Questions about the array below. Counting starts at 1.
1) The entry at row 1, column 3?
2) The entry directly above -0.10?
3) The entry in the top-left corner?
4) The entry in the top-right corner?
5) The entry directly above 3.31?
6) The entry just left of the largest entry?
7) The entry in row 3 and column 1?
8) The entry in row 1 and column 2?
0.25,6.78,0.42,1.55
3.67,-3.44,-2.77,-1.59
4.99,2.70,3.64,-1.00
-3.25,3.31,5.72,-2.95
6.67,-3.31,6.64,6.83
2.74,2.88,5.80,-8.10
-3.00,3.13,-4.04,4.25
2.70,-4.20,-4.44,-4.58
4.54,-3.40,-1.00,4.05
3.48,-0.31,-7.75,-0.31
4.00,0.26,0.07,-2.14
1.14,-8.57,3.53,-0.10
0.18,4.74,-2.75,-6.42
-1.84,-4.67,-0.79,-1.42
1) 0.42
2) -2.14
3) 0.25
4) 1.55
5) 2.70
6) 6.64
7) 4.99
8) 6.78

[[116 133  96 145  96 154]
 [156  94 146 128  90 149]
 [131 167  78 133  65 107]
 [179 160 106 114 155 120]
 [147 159 201 113 251 120]
 [194 102 116  78 182 188]
 [ 93 135 121 167 144 161]
 [122 164 141 167 121 129]
 [121 124 171 134 169 127]
 [108 109 149 148  63 153]
 [158 129 150  99 155 179]
 [174 122 171 157 185 103]
 [118 155  92 155 136  96]]
Rows and columns are numbered from 1.
Find the bottom-left entry.
118
Find the entry in row 1 and column 2.
133
Find the entry at row 3, column 1.
131
The entry just right of the smallest entry is 153
Find the entry directly above 136.
185
Find the bottom-right entry.
96
Find the entry directly above 127.
129
The top-right entry: 154
Find the entry in the top-left corner.
116
Find the top entry of the column that holds the largest entry.
96
Find the entry directly above the largest entry.
155
The entry directly above 134 is 167
Find the entry directly below 145.
128
Find the entry in row 2 and column 3.
146
Find the entry directly below the smallest entry.
155
Find the entry directly above 107.
149
Find the bottom entry of the column that holds the smallest entry.
136
Find the smallest entry.
63
Find the entry just left of 160.
179
The entry in row 1 and column 3 -> 96
Find the entry just right of the largest entry.
120
The entry just left of 136 -> 155
The entry at row 2, column 1: 156
The maximum: 251
Find the entry at row 2, column 2.
94

Questions about the array below. Counting starts at 1.
1) Which number is the bottom-right entry?
2) Which number is the entry at row 3, column 1?
3) Which number is the top entry of the column that holds the smallest entry?
4) Which number is the top-right entry?
5) Which number is the bottom entry of the column that holds the smallest entry?
6) Which number is the top-left entry?
7) Which number is the entry directly below the smallest entry?
8) Which number is the entry at row 2, column 1?
array([[5, 2, 6, 4],
       [6, 3, 5, 4],
       [4, 5, 5, 5],
       [4, 3, 6, 4],
       [3, 8, 4, 5]])
1) 5
2) 4
3) 2
4) 4
5) 8
6) 5
7) 3
8) 6

[[110  72  61 110  93 157 165 180  76 186 175 162  85 138 157]
 [126 119 194 105 134 140 149  67 125 146  27 132 168 182  85]]
The entry in the bottom-left corner? 126
The entry just right of 165 is 180
The entry in the top-right corner? 157
The top entry of the column that holds the largest entry: 61
The 2nd entry on the main diagonal? 119
The entry just right of 140? 149
The last entry of the largest entry's row -> 85
The fourth-last entry, reading row by row: 132
The top entry of the column that holds the smallest entry -> 175
The second entry on the diagonal from the top-right corner: 182

Read these off the table that follows.
1) Report the entry just right of 0.61.
2) Report the entry just right of 0.68.
[[0.32, 0.16, -0.28, -0.14, 0.66, 0.16, 0.61, -0.03, -0.15, -1.08, 0.68, 0.65, 0.13, 0.27], [0.34, -0.54, 0.40, 0.18, -2.96, -5.78, -4.36, -2.86, -7.06, 0.38, 2.21, 0.59, 0.22, -0.12]]
1) -0.03
2) 0.65
